(94): [115,155,129,179,100,142,143,95,74,118,77,107,92,181,157,72,149,77,142,136,121,184,178,113,98,162]
(36): [160,200,124,114,94,130,149,42,168,145,186,100,82,169,141,198,129,173,128,147,126,169,156,168,108,64]
(64): [149,84,182,94,205,85,66,238,165,117,145,195,217,47,112,148,92,134,95,93,152,49,59,141,118,106]
(53): [99,159,160,200,124,116,94,130,149,42,86,116,127,45,65,112,118,74,114,127,84,67,82,94,143,166]
(7): [128,152,121,136,134,121,114,134,203,110,132,121,128,125,131,210,129,195,132,120,116,120,104,129,165,123]
(88): [140,95,146,135,107,128,141,104,144,30,129,90,90,132,116,151,111,96,123,136,99,138,143,151,76,126]
(166): [140,102,151,156,117,124,127,111,157,52,109,102,122,154,143,155,151,106,145,118,124,170,165,137,87,149]
(142): [114,147,147,157,135,129,104,132,201,66,92,113,136,149,145,168,155,155,152,114,126,146,139,97,118,173]
back: [42,149,130,94,116,124,200,160]  (53)
back: [134,92]  (64)

(67): [175,53,125,129,92,122,153,105,76,126,100,214,139,99,87,124,108,152,96,137,124,91,136,150,145,62]
(65): [168,177,62,99,116,106,136,98,132,102,125,120,112,31,133,97,168,82,174,169,124,91,115,144,111,124]
(63): [127,145,92,114,86,110,109,111,103,119,107,142,89,46,106,91,157,111,146,195,87,194,154,110,133,179]
(56): [177,117,80,121,119,114,142,128,62,103,76,99,87,214,139,124,108,134,179,137,88,160,92,89,137,134]
back: [109,110,86,114]  (63)
q: [168,177,62,99,116,106,136,98,132,102,125,120,112,31,133,97,168,82,174,169,124,91,115,144,111,124]  (65)
back: [108,124,87,99,139,214]  (67)
back: [88,137,179]  (56)

(54): [154,136,132,102,137,102,136]
(84): [32,130,74,91,216,226,136]
(26): [32,137,102,102,136,132,136]
back: [136,102,137,102,132,136]  (54)
back: [226,216]  (84)
back: [136,102,102,137,32]  (26)

(23): [103,137,129,128,119,143,110,129,131,130,120,129,125,118,128,121,118,131,134,128,123,133,133,123,137,129,116,132,127,113,121,114,122,139,125,127,176,126,119,106,120,116,103,151,136,118,118,140,131]
(81): [103,137,129,128,119,143,110,129,131,130,120,129,125,118,128,121,118,131,134,128,123,133,133,123,137,129,116,132,148,123,121,115,143,133,130,138,137,126,134,129,126,158,122,120,148,147,128,125,146]
(108): [103,137,129,128,119,129,120,125,130,110,131,143,129,118,128,121,118,131,134,128,123,133,133,123,137,129,116,124,122,92,128,130,99,114,124,140,41,119,136,132,135,123,123,140,133,132,120,145,114]
(116): [134,124,124,133,133,91,134,126,127,136,133,132,131,124,109,127,127,138,125,120,134,121,131,142,138,134,131,116,117,162,141,128,125,142,130,146,23,124,122,98,135,138,121,147,113,124,142,136,132]
q: [103,137,129,128,119,129,120,125,130,110,131,143,129,118,128,121,118,131,134,128,123,133,133,123,137,129,116,124,122,92,128,130,99,114,124,140,41,119,136,132,135,123,123,140,133,132,120,145,114]  (108)
back: [148,132,116,129,137,123,133,133,123,128]  (81)
q: [103,137,129,128,119,143,110,129,131,130,120,129,125,118,128,121,118,131,134,128,123,133,133,123,137,129,116,132,127,113,121,114,122,139,125,127,176,126,119,106,120,116,103,151,136,118,118,140,131]  (23)

(122): [72,107,117,184,85]
(68): [77,195,1,46,130]
(9): [107,117,183,129,124]
back: [184,117,107]  (122)
back: [1,195]  (68)
back: [130,46,1]  (68)
back: [46,1,195,77]  (68)
back: [85,184]  (122)
back: [85,184,117,107]  (122)

(134): [163,141,225,165,175,183,170,145,139,151,132,186,179,168,198,160,162]
(38): [143,166,180,141,147,135,184,131,157,180,125,162,173,177,195,155,146]
(170): [166,162,187,158,158,161,184,147,142,208,138,193,173,209,183,154,167]
(155): [143,166,180,141,147,135,184,131,157,151,125,162,173,177,195,155,146]
(104): [153,184,158,187,161,162,158,145,151,126,137,162,174,205,185,192,149]
(69): [153,137,185,145,162,129,185,147,163,165,131,149,196,205,227,156,185]
(180): [140,184,180,153,156,135,193,145,144,167,139,154,173,180,175,169,196]
(154): [163,141,225,165,175,183,170,145,139,151,132,150,179,182,198,160,162]
(138): [156,166,180,154,156,132,171,145,160,144,128,146,174,174,195,164,160]
back: [129,162,145]  (69)
back: [129,162,145,185,137,153]  (69)
back: [184,161,158,158,187,162]  (170)
back: [183,209,173]  (170)

(123): [221,31,237,149,148,107]
(178): [112,151,103,103,128,102]
(102): [221,31,237,253,92,186]
(42): [40,65,77,109,77,191]
(137): [134,165,155,107,116,133]
(121): [210,133,40,63,77,109]
(109): [40,63,77,112,132,122]
(168): [221,31,237,149,47,143]
back: [109,77,63,40]  (121)
back: [65,40]  (42)
back: [107,148,149]  (123)

